In the rows, 128 means zero.
One turn sends every row of this set to another row. A few are shown first. Where does it send the rows asked after them?
dipo: [133 141 124 130 138 117 101 136 127 108 129 108 124  76 111 116 105 131
 131 145 126 106 131 121 143 137  93 114 157 110 132 133  93 133 150 105
 144 104 164 118 121 111 108 168]
Bolo: [142 112 140 145 144  98 120 111 125 123 141 121 132 113  96 123 122 120
 128 138 109 127  99 138 109 108  71 117  91 113 156  91 113 157 126  92
 155  97 130 133 143 120 124 131]
kelir: [143 119 115 125 173 118 137 126 102 128 104 152 141 112 110 131 147 163
 110 149 155 127 100  97 106 119 110 119 111  78 149 116 141 155 120 110
 131 110 136 122 136 152 114 114]
kided: [140 150  99 104 157 143 143 125 110 147 149 135 114 118 125 127 109 160
 175 109 152 123 118 108 131 126 122 105 137 120 131 110 116 113 113 148
 158 133 132 130 129  99 106 112]
mise: [141 121 141 123 134 122 147 106 129 116 100 141 132 146 135 114 128 150
 127 103 124 113  83 114 127 127 132 104 118 113 137 110 120 164 138 138
 138 116 117 118 143 130 113  72]
Dal: [118 124 124 131 157 122 149 111 132 124 136 158 146 105 129 123 118 120
 133 128 141 107 130 118 127 126  89 148 140 129 138 155  81 109  92 115
 139 144 123  74 136 129 128 111]
defi: [138 114 136 127 156 173 120 134 138 111 116 150 132 140 144 118 145 143
 144 135 119 137 118 119 111 158 127 102 130 141 116 118 113 142  91 125
 141 122 155 115 152  99 103 104]
Bikuv: [143 152 121  82 122 110 126 123 112 175 138 112 144  87 136 131 136 108
 111 114 132 127 132 100 103 106 114 126 145 112 136 113 101 116 114 102
 170 123 114 132 117  99 130 136]
Murum: [136 118 125 128 133 128 111 129 111 133  90 122 132 148 122 113 138  99
 147 117 118 124 133 154 119 133 141 124 140 117 135 116 117  91 146 182
 136 120 115 115 136 115 129 147]
Daso: [156 123 114 120 172 113  93 124 133 152 173 114 137 144 127 135 146 118
 114 107 136 128 151  97 100 138 111 127 103 106 120 124  94 139 150 107
 132 111 134 121 146 148 133 120]
nim: [131 115 133 120 141 127 115 125 104 146  75 132 109 152 128 104 143 124
 158 139  87 100 122  99  93 111 111 130 118 136 121 122 111 123 142  97
 109 118 121 103 125 128 153 151]
seve: [139 140 142 111 127 126 136  81 130 139 145 101 124  98 162 121 109 115
 118 127 119 131 149 114 118 124 108 134 156 148 116 112 140 112 126 104
 111 128 109 114 130 114 103 114]
zono: [124 107 121 106 172 138 123 148  97 143 114 127  95 142 143 152 114 126
 140 131 153 154 127 139 130 140 118 123 154  98 135  91 108 112 111 138
 131 135 120 104 146 117 134 147]
gotav: [132  95 134 123 130 119 120 120 133 133 114 134 135 141 125 138 129 121
 104 145 103 116 115  95 126 110 115 138 105 124 139 112 196  97 136 118
 137 122 139 126 146 137 120 135]
Vegik: [137 140 143 111 138 132 123 131 136 138 164 131 138 127 137  97 156 128
 123 115 105 124 145 128  93 104 112 137 103 160 134 112 144 112 115 101
 130 125 114 118 110 164 109 123]
nak: [107 108 137 143 139 166 123 101 163 113 143 121 173 120 128 121 144 148
 134 122 101 117 136 100 126  79 107 125 143 120 167 103 128 108 133 123
 124 124 116 128 109 138 118 139]
digad: [148 111 137  92 153 115 107 126  92 163  82 107 129  94 114 111 143 141
 131 125 122 100 116 115 133 127 103 128 121 119 139 136  89 132 129 125
 147  90 108 137 141 120 141 172]
Rar: [134 139 124 167 136 112  98 108 145 139 121 108 109 124 137 150 133 125
 137 115 124 109 128 172 118  96 119 103 127 111 137 116 134 152 127 114
 143 103 154 135 114 107 134 145]
Boto: [ 90  97 126 142 162 132 114 108 115 126 137 137 126 136  93 129 130 114
 130 139 133 132  88 111  90 131 118 121 125 121 153  87  90 112 113 117
 144 143 117 105 147 125 136 161]
das: [133 116 146 103 143 127 130 105 136 138 101 113 125 124 124 130 132 144
 140 135 119 136 136  93 120 116 120 122 136 109 132 116 134 175 142 183
 143 104 127 119  74 134 115 115]
nira: [136  97  95 104 141 153 131 129 146 172 129 116 140 122 141 121 127 133
 132 134 117 118 110 125 135 108 147 123 124  88  96 116 102 112 142 164
 153 104 120 116 120 128  90 136]
Tekul: [125 117 139 108 184 112  98 139 138 135 143  96 121 139 137 126 133 113
 108  99 107 106 155 118 138 126 115 134 130 113 117 109 131 133 134 162
 132 114 128 138 105 143 118 164]
banag: [125  94 120 120 157 132 144 109 134 141 114 123 134  70 114 123 138 128
 120 142 106 121 170 103 106 115  76 101 141 121 140 110  66 117 135 127
 143 128 136 116 105 124 127 142]
Vilap: [114 116 168 113 142 126 115 143 137 115 138 143 115 110 130 129 124 166
 138 116 138 103 128 119 143 118  95 108 148 146 150 142  84 123 130  87
 156 104 147 105 137 152 142 136]
Noli: [140 118 165 149 130 143 102 122 178 129 122 131 139 126 142 141 156 148
 134 143 105 112 101 112 151 136 115 114 120 117 109 123 126 104 131 105
 152 114 155 100 123 156 122 147]
vona: [118 121  98  98 114 121 116 117 123 153 106 118 130 125 104 154 116 149
 112 136 133 113 135  97 142 127 117 130 116 119 178 137 145 150 144 121
 121 135 125 104 136 132 101 156]
Zut: [121  99 124 152 145 164 131 160 117 151  95 115 155 118 125 126 122 142
 117 129 128 133  98 113  95 107 131 121 105 101 133  95 106 125 112  95
 182 118 148 122 128 119 119 115]
fis: [102 147 153 117 149 132 133 102 136 123 105 117 145 118 158 113 139 145
 165 121 133 120 159 117 128 111  98 135 167 115 144 119 133 121 123 124
 150 102 134  73 127 120  96 111]

Rar -> nim
zono -> seve
Where do these go?
digad -> Tekul
Murum -> Vegik
nak -> Zut
Boto -> Bikuv
Dal -> kided

One turn sends every row of this set to another row. A few are shown first. Where does it send the rows asked after them?
Sorap: [148 123 153 125 147 135 145 115 151 116 153 123 130 137  91 106  77 119
 114 123 118 155]
ref: [174 145 126 125 109 114 127 140 123 149 125 132 127 108 117 136 130 124
 147 136 164 149]
vezan: [128 141 128 139 113 132 141 140 144 120 146 113 112 129 111 148  65 122
 113 149 147 138]
Giko: [140 124 137 122 140 101 137 102 164 141 153 132 121 142  96 123  77  94
 127 126 123 140]
Noba: [148 122 145 121 161 114 140 108 142  99 120 146 110 115  89  99  85 116
 128 135 110 117]
lur: [161 130 108 128 110 115 112 129 111 161 143 110 145 122 149 110 114 138
 141 144 144 128]
mufir: [132 141 114 120 126 102 139 134 145 114 111 132 104 128 110 125  61  94
 132 151 134  97]
nozol: [180 143 118 116 112 103 122 138 127 154 111 138 132 117 117 126 125 107
 156 136 156 135]
Gir: [ 79 116 135 134 127 134 140 115 135 115 121 148 124 105 136 113 139  97
 150 130 147 135]
Toba: [157 131 106 127 119 100 109 126 107 152 124 124 134 112 149 104 118 136
 146 148 143 110]
tok: [141 134 136 119 138 115 124 138 137 127 120 121 130 159 118 107 181 123
 140 133 121 100]
dunu: [122 135 118 129 130 117 132 132 126  98 113 127 100 111 117 120  66 130
 123 158 126  96]
nuvo: [ 81 112 130 121 126 133 137 120 140 123 122 134 142 125 146  94 128  80
 152 126 132 129]
gupaf: [138 136 140 125 135 110 126 132 135 127 125 125 121 152 117 122 186 130
 138 138 128 106]
lep: [140 137 139 126 128 118 128 135 142 139 139 113 133 165 117 123 182 122
 135 130 130 119]
Toma: [183 132 126 112 117 134 122 151 110 131 114 114 152 124 127  88 116 126
 148 131 135 138]
gom: [ 89 117 143 131 122 151 145 126 140 115 132 131 140 122 135 107 133  94
 141 124 146 157]
bak: [141 139 121 111 122 123 141 149 149 109 119 117 126 143 106 115  56  89
 129 141 126 116]
niku: [133 134 136 131 132 117 123 130 129 130 134 116 123 152 127 118 183 143
 133 142 129 107]
birof: [136 114 126 120 151  99 126  99 144 125 139 129 125 138 114  90  71 110
 125 134 102 106]
vepe: [133 139 134 135 121 138 144 143 131  91 123 124 103 112 101 134  73 134
 116 156 140 127]
zugi: [178 133 128 119 123 135 121 146 100 119 109 126 139 107 126  96 122 144
 145 140 140 131]
runa: [ 83 118 134 125 122 135 142 122 147 130 133 130 143 126 139 108 130  78
 148 122 143 149]
dob: [138 132 131 122 129 112 122 133 137 138 134 112 135 165 127 111 175 121
 139 133 123 105]
Lotak: [ 86 117 137 119 132 133 142 122 139 109 108 146 131 111 137  97 137  82
 157 126 137 132]
Fev: [128 116 140 141 146 123 132  97 133 119 164 122 118 122 111 110  77 148
 111 140 117 136]
tov: [ 76 110 138 138 126 146 141 120 129 114 134 133 130 109 142 107 137 109
 142 131 145 144]
tof: [130 133 120 126 115 132 138 144 141 123 146 101 129 148 122 120  55 111
 117 144 129 126]
nena: [134 125 141 137 149 101 135  94 146 124 141 148  96 109  91 135  88 129
 124 140 132 130]
Kol: [140 134 143 128 133 128 129 137 134 126 133 113 132 162 117 116 183 134
 131 137 128 121]

vezan -> tof
Sorap -> Giko
runa -> nuvo
Where do these go?
nozol -> Toba
niku -> Kol

One turn sends every row of this set to another row. A few are shown first. Where does it send the rows asked after them?
V: [102 149 131 121 105 123 152 160 121 147 141 132 164]
H: [132 145 110 105 127 121 103 164 120 149 131 127 119]
L: [137 163 142 109 142 121 109 167 105 154 144 107 117]
W: [112 132 155  91 126 138 141 167  74 157 125 109 125]
F: [141 143 181 109 134 172 116 135  95 169 131 104 160]
E: [165 141 146  82 135 177 127 163 135 141 142 108 128]
G: [112 126 122 125 117 160 134 166 113 149 128  95 140]
T: [148 140 187  95 127 175 124 129 105 164 136 107 151]
U: [124 161 138 121 138 106 117 165 132 130 140 123 129]
C: [120 123 161 129 135 157 132 134 145 122 118 118 168]
J: [153 140 178  62 123 153 113 138 108 125 129 126 122]
S: [ 98 154 172 123 112 127 121 136  87 144 133 122 150]
X: [140 108 139  73 129 166 150 145 125 172 132 140 141]
B: [123 124 160 120 133 162 139 130 160 127 126 127 160]
P: [133 164 138  99 111 102 103 154 106 134 129 119 130]
R: [135 161 181  93 131 139 120 130 139 122 151 157 144]
N: [136 144 182  74 103 130 156 130 124 136 128 132 167]
K: [130 106 134  77 138 155 154 155 115 170 127 143 149]
Q: [149 146 130  94 114 157 124 145 159 138 148 147 153]
Z: [137 144 173  76 104 121 159 142 112 142 124 127 176]

J -> E
G -> V
T -> X
Where do these go?
U -> P
K -> C

